In the data rows, the value 50 means zero.
Here is a table of points, one per row:
[28 45 68 38 39 42 63 48 71 65 60 50]
[62 46 52 38 69 65 52 38 43 43 30 46]
[72 68 62 85 83 48 46 44 36 55 64 47]
[52 42 66 96 61 30 39 30 37 62 38 40]
[44 51 35 24 43 38 41 84 39 14 19 72]
[99 64 67 90 73 50  5 36 54 30 74 33]
[50 34 70 26 42 52 36 94 44 37 38 28]
[37 43  6 44 26 41 96 29 55 68 73 66]
[32 56 46 55 60 52 99 35 76 76 34 68]
[54 48 62 44 46 17 42 99 52 40 37 57]
[23 50 34 38 37 43 26 99 63 40 31 33]
[36 57 78 38 32 66 63 88 29 36 52 49]
[67 72 38 64 89 46 39 36 21 47 46 52]
[85 48 48 92 68 41 31 29 46 27 88 27]
[54 62 59 61 36 50 48 59 43 64 32 24]
[83 32 34 68 76 41 69 23 13 64 65 38]
[40 50 40 12 32 67 30 89 42 34 46 49]
Along one direction, these points spread out more than along any other. How many in every 100 of the points above lie lower along it than each point below? Answers are rounded to whole numbers. More than half of the points above lie lower than the first one.
[21 51 41 36 37 30 70 66 44 55 52 64] 65
[59 50 36 61 77 65 45  7 57 39 39 44] 35
[25 31 48 36 50 43 24 76 34 33 43 68] 71
[54 16 36 32 70 33 72 25 57 61 45 81] 35
[38 64 54 22 24 48 89 35 86 51 48 91] 65
[59 51 64 91 51 53 43 40 51 33 45 37] 35
[71 51 51 99 89 52 56 13 39 61 76 24] 0
[53 64 76 79 51 57 58 32 43 40 36 40] 35
[59 57 33 27 48 33 74 30 62 92 34 37] 41
[37 53 62 44 36 83 22 98 41 35 42 47] 82
[25 43 35 45 43 87 33 99 34 30 40 44] 82
[32 56 44 13 42 26 45 58 39 42 42 85] 71
[91 69 26 88 73 44 51  7 47 33 77 50] 0
[33 53 25 44 25 42 65 44 65 75 52 65] 65
[69 29 50 45 55 44 58 19 54 78 47 47] 35
